In the data rows, zero lies at 4.5, halfway between 4 and 5.
Every row has a hidden score. How much higher is the second row's score than the first row's in each pair? 20 means about the same, 40 much higher and 0 much lower. The score is a weighted sum of the row's numbers plus the product of two more (or one squared), each taken from its middle value.
[3 6 6 5 4 4 4 3 3 5 4 7 5 4 6 3 4 6 4 3 5]
[4 2 6 2 7 4 1 4 4 4 4 5 3 4 5 1 6 2 4 2 3] 19
[5 3 6 3 5 5 5 4 3 4 3 3 3 6 5 5 6 2 5 6 4]
[3 8 4 6 1 5 6 6 8 5 5 5 7 3 5 6 4 7 4 6 5] 23
[4 8 6 6 5 4 7 3 6 4 0 8 6 4 5 5 5 7 5 5 4]
[4 8 3 7 2 5 6 5 9 5 5 5 8 3 4 7 4 7 5 6 6] 11
[6 3 7 3 6 5 3 5 5 4 4 6 3 5 6 3 7 2 5 3 3]
[5 5 4 6 3 4 5 5 4 5 7 4 5 4 5 5 3 5 4 5 5] 17
[5 5 3 7 3 5 6 7 9 5 6 5 7 3 3 6 3 6 5 5 4]
[3 5 4 5 5 4 4 4 3 5 5 5 5 4 4 3 3 5 3 4 6] 4
[3 5 6 3 4 5 3 4 4 4 5 4 4 5 6 4 6 4 4 4 5]
[6 4 3 4 4 5 5 4 4 3 5 2 4 5 4 6 4 5 6 5 5] 32
[3 4 5 4 6 4 2 4 2 4 5 6 3 5 5 1 4 3 3 3 6]
[5 4 4 6 6 5 6 5 7 5 2 6 7 4 1 5 4 4 4 6 2] 18
[5 2 4 2 6 4 2 5 3 4 6 4 2 5 6 2 5 3 4 2 4]
[6 5 2 6 4 4 7 5 6 4 4 3 6 3 1 7 3 6 5 7 5] 25
[5 5 5 5 4 4 5 4 4 5 5 5 6 4 5 5 4 6 4 4 5]
[5 5 3 6 4 4 6 5 5 5 5 4 6 5 3 6 3 6 4 5 5] 21
[4 6 6 5 4 5 4 3 4 6 4 6 5 5 6 4 4 6 4 4 5]
[6 3 4 3 7 4 5 3 2 4 3 3 3 5 3 5 5 3 5 5 5] 28
[3 4 4 4 5 5 3 4 3 4 5 4 4 5 4 2 4 4 3 3 5]
[4 3 6 3 4 7 2 6 5 4 5 4 3 5 5 4 6 3 4 4 3] 27
[5 6 2 8 4 4 6 5 6 5 4 5 7 4 2 5 2 6 4 6 5]
[3 6 6 5 1 6 4 7 7 7 6 6 5 5 6 5 6 5 5 4 4] 31
[4 6 4 6 4 4 6 3 4 5 4 6 7 4 4 4 3 7 4 4 5]
[4 4 4 3 5 5 4 3 4 3 5 4 3 4 4 4 5 4 4 4 4] 31
[4 3 6 4 4 6 2 5 4 5 6 4 3 5 6 4 5 3 5 4 4]
[6 5 2 4 5 4 6 3 5 3 4 3 5 3 3 6 4 6 4 6 5] 9
[2 5 4 5 3 5 1 5 5 5 8 6 5 4 6 2 3 5 3 2 6]
[5 6 2 7 3 4 7 4 5 5 5 5 6 4 3 5 2 7 4 6 6] 17
[3 7 3 6 0 6 4 6 8 5 8 3 7 4 5 7 3 7 5 6 6]
[4 6 4 6 4 4 6 3 4 5 4 5 6 4 5 5 3 7 4 4 5] 6
[5 6 4 6 4 4 7 4 7 4 1 6 7 3 3 6 5 5 5 7 3]
[4 3 9 5 3 6 2 9 5 8 5 9 3 7 9 3 8 1 5 1 2] 28
[4 2 5 2 8 4 1 4 3 4 5 6 2 4 5 1 6 3 4 1 4]
[4 6 2 5 2 5 6 4 5 4 5 2 6 4 3 7 3 6 5 7 6] 25
[5 6 2 7 3 4 6 4 5 5 5 4 7 3 3 6 2 6 4 6 5]
[5 6 3 6 2 5 5 7 8 6 7 5 7 4 5 7 4 7 5 5 5] 28
[3 4 5 5 3 5 2 7 6 6 7 7 5 5 5 2 4 5 4 2 5]
[3 4 9 5 2 6 1 8 6 8 7 8 3 6 9 3 7 2 5 2 4] 30
[6 2 6 3 5 5 3 6 3 5 5 4 2 6 6 5 6 3 5 3 3]
[3 6 6 5 3 5 4 4 3 5 5 6 5 5 6 3 4 5 4 4 5] 16
[5 4 6 4 6 5 5 4 3 4 1 4 3 6 4 5 6 2 5 6 4]
[4 3 5 3 4 7 2 5 5 5 7 3 3 4 5 4 5 3 4 4 5] 14
[6 3 3 3 5 5 4 4 3 4 5 1 2 5 3 6 5 3 5 6 5]
[6 6 1 6 4 4 7 5 6 4 5 2 6 4 2 7 2 6 5 7 5] 19
[5 5 2 6 4 4 6 5 5 5 5 3 6 4 3 6 2 6 5 5 5]
[5 6 5 6 4 4 6 4 5 5 3 6 6 4 4 4 4 6 4 5 4] 11
[6 4 5 5 4 4 6 6 5 6 4 4 4 5 5 6 5 4 5 5 4]
[6 5 2 4 6 3 7 4 5 3 3 3 5 4 2 5 4 6 5 6 5] 18
[5 3 8 3 5 4 4 5 2 5 3 4 2 7 7 5 7 2 5 5 4]
[4 6 3 5 2 6 6 4 6 3 5 1 6 4 4 8 3 7 5 6 6] 21
[5 6 5 6 4 4 6 4 5 5 3 7 6 4 5 4 4 6 4 4 4]
[4 4 4 5 4 4 4 6 7 5 5 7 6 4 4 3 4 5 4 3 4] 23
[3 7 3 5 0 6 4 6 9 5 8 3 7 4 5 7 3 7 5 5 6]
[5 1 6 2 7 4 3 6 4 6 5 6 2 5 6 3 7 2 5 2 3] 9
[4 3 5 3 7 4 2 4 2 4 5 5 2 6 5 2 5 3 4 2 4]
[5 3 9 4 4 5 4 6 3 7 4 6 2 7 8 4 7 2 5 3 4] 27
[6 4 3 5 4 4 7 4 4 5 5 2 5 4 4 7 4 5 5 6 5]
[6 3 4 3 6 4 6 4 2 4 3 2 3 5 4 6 5 3 5 6 5] 20
[5 4 3 4 6 4 7 3 3 3 3 2 4 4 3 6 4 5 5 7 5]
[3 5 5 4 5 4 2 3 1 5 5 5 4 5 5 1 3 4 3 3 6] 13
[5 4 5 4 6 4 4 4 4 4 4 4 4 4 4 4 5 4 4 5 4]
[4 6 6 6 5 3 6 4 5 5 3 7 6 4 5 4 4 6 4 4 4] 22
[4 3 5 3 6 4 3 4 2 4 4 3 2 5 4 3 5 2 4 4 5]
[6 2 6 3 5 4 4 5 3 5 5 4 2 6 6 6 6 3 5 4 4] 26
[5 4 3 6 4 5 5 7 9 5 4 6 7 3 2 5 4 5 4 5 3]
[4 6 5 6 3 4 5 4 4 5 4 6 5 4 6 4 4 6 4 3 5] 25
[4 3 7 3 4 7 3 5 4 5 3 5 3 5 6 4 6 2 5 5 4]
[4 6 5 6 4 4 6 4 4 5 3 6 6 4 5 4 4 6 5 4 4] 16
[4 4 6 3 4 6 3 4 3 4 3 3 3 5 4 5 5 2 5 7 4]
[5 3 8 3 5 4 4 5 3 5 2 6 3 7 8 4 8 2 5 4 4] 27
[6 4 6 6 4 4 6 5 7 4 1 8 6 3 3 4 5 5 5 5 2]
[5 5 3 7 3 5 5 7 9 5 6 5 7 3 3 6 3 6 4 5 4] 23
[5 3 5 4 7 4 4 4 3 4 3 6 4 5 4 3 5 3 4 4 3]
[5 3 4 3 7 5 4 3 3 4 3 3 3 5 3 4 4 3 4 5 4] 21
[2 5 5 5 3 4 1 6 5 5 7 8 5 5 6 1 4 4 3 1 5]
[4 4 5 5 2 7 3 7 8 6 8 5 6 5 5 6 4 5 5 4 4] 18
[4 6 5 6 4 4 5 4 4 5 4 6 5 5 6 4 4 6 4 4 5]
[4 3 4 2 6 4 2 5 3 4 6 5 3 4 6 2 5 4 4 2 5] 17
[4 7 4 6 4 4 5 3 4 4 5 5 6 4 5 4 4 7 4 4 5]
[5 6 2 7 4 4 6 4 6 4 5 4 7 3 2 6 3 6 4 6 5] 20
[5 6 5 6 5 4 6 4 6 5 3 6 6 4 5 5 4 6 4 4 3]
[4 6 4 7 4 4 6 3 4 5 4 6 6 3 4 4 3 7 4 4 5] 22
[4 4 5 4 5 5 6 3 3 3 2 3 4 5 4 6 5 3 5 7 5]
[5 6 5 5 4 4 5 4 4 5 4 5 5 4 6 5 4 6 4 4 5] 7
[3 4 5 4 5 5 2 4 3 5 5 5 4 5 4 2 5 3 4 3 5]
[6 4 6 6 6 4 6 5 6 5 1 8 6 4 3 4 5 5 5 4 1] 12
[5 3 8 4 5 5 3 5 2 7 4 6 2 7 8 4 8 2 6 3 3]
[6 2 5 3 7 4 5 4 2 4 4 2 2 6 4 5 5 3 5 5 5] 15
[3 8 1 5 3 4 7 2 5 3 4 3 7 4 2 6 2 8 4 8 7]
[5 3 4 3 6 5 4 3 3 3 5 1 2 5 4 5 5 3 4 5 5] 21
[4 2 7 3 9 4 2 3 1 4 2 8 3 5 5 0 6 2 4 1 3]
[6 5 2 5 3 4 7 4 5 4 5 2 6 4 3 7 3 6 5 7 6] 31
[4 5 3 5 3 5 5 5 5 5 6 4 5 4 5 5 3 5 4 5 5]
[3 7 4 5 2 6 5 4 6 5 4 3 6 4 4 7 4 6 5 7 6] 32
[4 2 7 3 8 3 2 4 2 4 2 7 2 5 5 1 7 2 3 2 3]
[6 4 3 7 5 5 7 5 7 5 3 5 7 3 1 6 3 5 5 6 3] 31
[4 3 4 2 6 4 2 5 4 4 6 4 2 5 5 2 5 3 4 2 5]
[6 5 2 6 3 4 7 4 5 4 4 3 6 4 2 7 2 6 5 7 5] 21
[6 4 4 6 6 4 6 6 8 5 2 6 6 3 2 5 4 4 4 6 2]
[6 2 7 3 6 5 4 6 4 6 4 5 3 6 6 5 7 2 5 3 3] 29
[5 3 3 2 6 5 4 5 2 4 5 1 3 5 4 5 5 3 5 5 5]
[5 5 2 5 4 4 7 4 5 4 5 2 6 4 2 7 2 6 5 7 6] 20
[3 8 6 7 2 4 6 3 4 5 3 7 7 4 7 5 5 7 5 5 6]
[6 4 4 4 5 4 7 4 4 4 3 2 4 5 3 7 5 4 5 7 4] 14
[3 4 6 4 6 4 2 3 1 4 4 6 3 5 5 0 5 3 3 2 5]
[3 6 7 6 2 5 5 4 4 4 3 6 6 5 7 6 5 6 5 5 4] 27
[5 6 2 6 4 4 6 4 5 5 5 4 6 4 2 5 2 6 4 5 5]
[5 5 3 6 4 4 7 5 5 5 5 5 6 4 3 6 3 6 5 6 4] 24
[5 6 2 6 3 4 6 7 8 6 7 5 7 4 4 6 3 7 5 5 5]
[4 5 3 5 3 5 4 4 4 5 6 4 5 4 4 4 3 6 4 5 7] 14
[6 1 6 2 6 4 2 6 4 6 5 5 2 6 6 3 7 2 5 2 3]
[4 3 8 3 5 5 3 5 3 5 3 6 3 6 7 4 7 2 5 3 4] 17
[3 7 2 6 0 7 4 6 8 5 8 4 8 3 5 6 3 7 4 6 6]
[4 3 4 3 6 4 4 3 2 4 5 2 2 5 4 4 4 4 4 5 6] 14
[5 6 3 6 3 4 6 5 5 5 6 4 6 4 4 6 3 6 5 6 5]
[6 5 3 6 4 4 6 5 6 5 5 4 6 4 3 6 3 6 5 5 4] 20
[5 6 5 6 5 4 6 4 5 5 3 6 6 4 4 4 4 6 4 5 4]
[5 5 2 6 3 5 5 4 5 5 6 3 6 4 3 6 2 6 4 4 6] 34
[5 6 4 6 2 5 5 8 8 6 7 5 6 4 5 7 4 6 5 4 4]
[5 2 4 2 7 4 2 5 3 5 7 3 2 5 5 3 5 4 4 2 5] 7
[6 2 6 3 7 4 5 5 3 4 3 3 2 6 5 5 7 2 5 5 3]
[4 6 5 5 4 4 4 4 4 5 5 6 5 5 6 4 4 6 4 4 5] 17
[6 2 5 2 7 3 3 6 3 5 5 5 2 5 5 3 6 2 4 2 4]
[5 3 5 2 6 4 3 4 3 4 5 4 3 5 6 3 6 3 5 3 4] 20
[6 2 5 2 7 3 3 5 3 4 6 4 2 5 6 3 7 3 4 2 4]
[4 2 7 3 8 3 2 3 2 4 2 7 3 5 5 0 6 2 4 2 2] 11
[5 6 5 6 5 4 6 4 5 5 3 6 6 4 5 4 4 6 4 4 4]
[4 8 4 6 3 4 7 4 6 4 3 5 6 4 4 6 4 7 5 7 5] 36
[6 4 3 3 7 4 6 3 3 3 3 2 3 4 3 5 5 4 5 6 4]
[5 6 2 6 4 4 6 4 5 5 5 5 6 4 2 5 2 6 4 5 5] 16
[6 3 4 3 6 4 5 4 3 4 4 2 3 5 4 6 5 3 5 6 5]
[6 2 5 3 7 4 3 6 3 5 6 4 2 5 6 4 6 2 5 2 4] 24
[3 4 4 3 4 5 3 3 3 3 5 2 4 5 4 5 4 4 4 6 6]
[5 4 5 3 5 5 5 3 3 3 2 3 3 6 4 5 6 3 5 7 4] 21
[6 1 6 3 7 4 5 6 3 5 3 4 2 6 5 5 7 1 5 5 3]
[5 6 5 7 5 4 5 4 6 5 2 7 6 4 4 3 4 5 4 5 3] 14
[4 5 6 5 4 4 4 4 4 5 5 5 5 4 6 4 4 6 5 4 5]
[5 6 5 6 4 4 6 4 6 5 3 6 6 4 5 4 4 6 4 4 4] 14
[5 4 5 6 3 5 4 8 7 7 7 6 5 5 6 5 5 4 5 3 4]
[4 7 3 5 3 5 8 2 6 2 3 2 7 4 2 7 3 7 4 8 5] 11
[6 4 3 4 6 4 6 3 4 4 4 3 5 3 3 5 4 5 5 5 4]
[5 6 4 6 3 5 6 7 8 6 6 6 7 4 5 6 5 5 5 5 5] 33
[4 2 5 2 6 4 2 5 4 4 6 4 2 5 5 2 5 3 4 2 4]
[5 5 3 6 3 5 3 7 7 6 7 5 6 4 5 6 3 6 4 4 5] 18
[6 2 5 2 8 3 2 5 3 5 5 5 2 5 6 2 7 2 4 2 4]
[4 4 4 4 5 4 4 4 4 3 5 3 4 4 3 4 3 5 4 4 5] 23
[3 9 1 5 2 4 7 2 4 2 4 2 7 4 2 6 2 8 4 8 8]
[5 3 8 3 5 5 3 5 3 6 3 6 2 6 8 3 7 2 5 3 3] 15
[5 5 5 7 4 4 6 4 5 5 3 6 6 3 4 5 4 6 4 5 4]
[6 2 4 2 6 4 3 5 3 5 7 3 2 5 5 4 5 3 4 2 4] 30
[4 6 2 6 2 5 4 7 8 5 8 4 6 4 5 6 3 7 4 5 5]
[4 3 5 3 7 4 3 3 2 4 4 4 2 5 4 3 5 2 4 4 4] 17
[4 6 3 4 3 6 4 3 6 3 5 2 6 4 4 7 4 6 4 7 6]
[5 2 4 2 8 4 2 5 3 4 6 3 2 5 5 2 5 3 4 2 4] 17
[4 3 7 3 6 5 3 5 4 4 3 6 3 5 6 3 7 3 5 3 3]
[5 5 4 5 3 6 5 5 6 5 6 3 6 4 4 6 3 5 5 6 5] 13
[4 6 1 7 2 5 6 6 8 5 7 4 7 3 3 6 2 7 5 5 5]
[4 5 3 3 3 5 5 3 6 3 5 2 5 4 4 6 5 6 5 6 5] 9
[3 6 5 5 4 5 4 3 3 4 5 6 5 4 5 4 4 6 4 3 5]
[4 4 4 4 5 4 4 4 3 4 4 4 4 4 3 4 4 5 4 5 5] 8
[4 6 3 5 3 5 4 4 3 4 6 3 5 4 4 4 2 6 4 4 6]
[4 5 3 4 5 4 5 4 4 4 5 3 4 4 3 5 3 5 4 5 5] 19
[6 4 6 7 7 4 6 5 7 5 1 8 6 4 3 4 5 4 5 4 2]
[6 4 5 4 6 4 6 4 3 4 3 3 3 5 4 6 5 3 5 6 4] 20
[4 3 4 2 5 5 2 5 4 4 7 3 3 4 5 3 4 4 4 2 5]
[3 8 3 6 1 5 6 3 5 4 5 3 7 4 3 6 2 7 4 7 7] 26
[5 3 4 2 7 4 5 3 3 3 3 3 3 5 3 4 5 3 4 5 4]
[5 3 4 3 6 4 4 4 2 4 4 2 3 5 3 5 5 3 5 5 5] 31
[4 5 3 4 4 4 5 4 4 5 6 5 5 4 3 4 3 6 4 5 6]
[5 3 5 3 7 4 3 3 2 3 3 4 2 5 4 3 5 2 4 4 5] 30
[4 5 6 5 4 6 4 4 5 5 4 5 5 5 5 5 4 5 5 4 4]
[4 3 4 3 6 4 2 4 3 2 5 4 3 4 5 3 5 4 4 3 5] 16
[4 3 3 3 5 5 2 5 4 5 7 4 2 4 5 3 5 3 4 3 5]
[5 4 3 3 7 4 5 2 2 3 3 3 3 6 3 5 5 3 5 5 5] 26
[4 7 3 6 3 5 8 3 7 3 2 3 7 3 2 7 3 7 5 8 5]
[5 6 2 6 4 4 6 5 5 5 6 4 6 4 2 6 3 6 4 5 5] 10
[5 2 5 2 7 3 3 5 3 4 6 4 2 5 5 3 7 3 4 2 4]
[4 3 6 3 8 3 4 4 3 4 2 6 3 5 5 2 7 3 5 3 3] 24
[5 3 4 3 6 4 4 3 2 3 4 2 3 5 4 4 5 3 5 5 5]
[3 4 7 5 4 5 1 6 5 6 7 8 5 5 6 1 4 4 4 1 4] 19
[6 2 5 3 6 4 5 4 2 4 4 2 2 6 5 5 5 2 5 5 4]
[4 8 8 5 4 4 6 3 6 4 0 8 6 4 7 5 7 7 5 5 4] 18
[4 5 5 5 3 7 5 5 5 5 4 4 5 5 5 6 4 4 5 7 5]
[4 7 5 6 4 3 5 3 4 5 4 6 6 4 5 4 3 7 4 4 6] 11
[5 2 6 4 4 6 3 6 4 5 5 4 4 6 5 5 5 2 5 5 3]
[4 5 4 3 5 4 4 3 3 4 5 4 3 4 4 4 5 4 4 4 5] 21
[4 6 3 5 2 5 4 4 6 3 5 2 7 4 3 7 3 7 5 7 6]
[4 4 7 3 4 5 4 4 4 5 3 5 3 5 6 4 6 3 5 4 4] 13
[5 6 5 6 4 4 6 4 4 5 4 6 6 5 3 4 4 6 4 4 4]
[5 3 6 3 4 5 3 6 4 5 6 4 3 5 6 4 5 3 5 3 5] 28
[4 4 7 4 4 6 4 4 2 5 4 3 2 6 5 5 6 2 5 5 5]
[5 3 6 3 5 4 3 5 4 5 5 5 2 5 6 4 7 3 5 3 4] 16
[6 4 4 4 6 4 4 3 3 3 3 4 4 4 4 4 5 4 4 4 4]
[5 3 6 4 4 6 4 6 5 5 4 4 4 5 5 6 5 3 5 5 4] 23
[4 3 4 2 6 5 2 5 4 5 7 3 2 4 5 3 5 4 4 3 5]
[5 5 5 7 5 4 6 4 5 4 2 7 6 3 3 4 3 5 4 5 3] 14
[3 4 5 3 5 5 2 3 2 4 6 5 3 5 5 2 4 4 4 2 5]
[5 2 6 2 8 4 2 4 3 4 4 6 2 5 5 1 7 2 4 1 2] 13
[7 5 3 4 6 3 7 3 5 3 3 4 5 3 2 5 4 6 5 6 4]
[6 2 4 3 7 4 6 4 2 4 3 2 3 6 4 5 6 3 5 5 4] 21
[5 3 8 4 4 5 3 6 3 6 4 6 2 6 8 4 7 2 5 3 3]
[4 7 4 5 4 4 5 2 3 4 5 5 5 4 5 4 3 7 4 4 6] 17
[3 6 2 5 2 5 3 6 7 5 8 4 6 3 4 5 2 7 4 4 6]
[2 9 3 6 0 6 5 5 7 5 6 4 8 3 4 6 2 7 4 6 7] 24
[7 3 3 3 6 4 7 3 2 4 3 2 3 5 3 6 5 4 5 7 5]
[3 8 2 5 2 5 5 3 4 4 5 3 6 4 3 5 2 7 4 7 7] 25
[6 4 2 5 5 4 7 4 5 4 4 3 6 4 2 6 3 5 5 7 5]
[3 4 5 3 5 5 2 4 2 4 6 5 3 5 5 2 4 3 3 3 5] 18
[3 8 7 6 2 5 5 3 5 4 3 6 6 5 6 5 5 6 5 5 5]
[4 4 5 4 6 5 3 4 3 4 5 5 3 5 5 2 4 3 3 3 5] 3
[5 2 5 2 7 3 3 5 3 5 6 5 2 5 6 2 6 3 4 2 4]
[5 5 2 4 4 4 5 3 4 4 5 3 5 4 3 5 3 6 4 6 5] 18
[5 2 7 4 5 6 3 5 5 5 4 4 3 6 6 4 5 2 4 4 3]
[6 4 4 4 6 3 5 4 4 5 4 4 4 5 4 6 5 4 5 5 4] 28
[5 2 4 2 5 4 3 5 3 5 7 4 2 5 5 4 5 3 4 2 5]
[5 1 6 1 8 4 3 5 4 5 4 6 2 6 6 2 7 2 5 2 3] 14
[6 5 6 6 6 4 6 5 6 5 1 7 6 4 3 4 5 5 4 4 2]
[3 4 6 6 4 4 2 6 5 6 6 8 6 5 6 1 4 4 3 1 4] 33
[5 8 2 6 3 4 8 3 6 3 2 3 7 3 2 7 3 7 5 9 6]
[4 7 4 6 2 5 6 6 5 5 5 4 6 5 5 7 4 5 5 6 6] 30
[4 6 2 5 2 5 6 4 6 4 5 1 6 4 3 8 4 7 5 7 6]
[5 3 6 2 6 5 3 5 3 5 5 4 2 5 6 4 6 3 5 3 4] 17
[4 6 4 6 4 4 6 3 4 5 4 6 6 4 4 5 4 6 4 5 5]
[5 2 5 2 8 3 3 5 3 4 5 4 2 5 5 2 6 3 5 2 4] 25
[6 4 4 6 4 4 5 6 5 5 6 4 5 5 4 5 4 5 5 5 4]
[4 8 2 6 3 5 7 3 6 3 3 3 7 3 2 8 2 7 5 9 6] 29
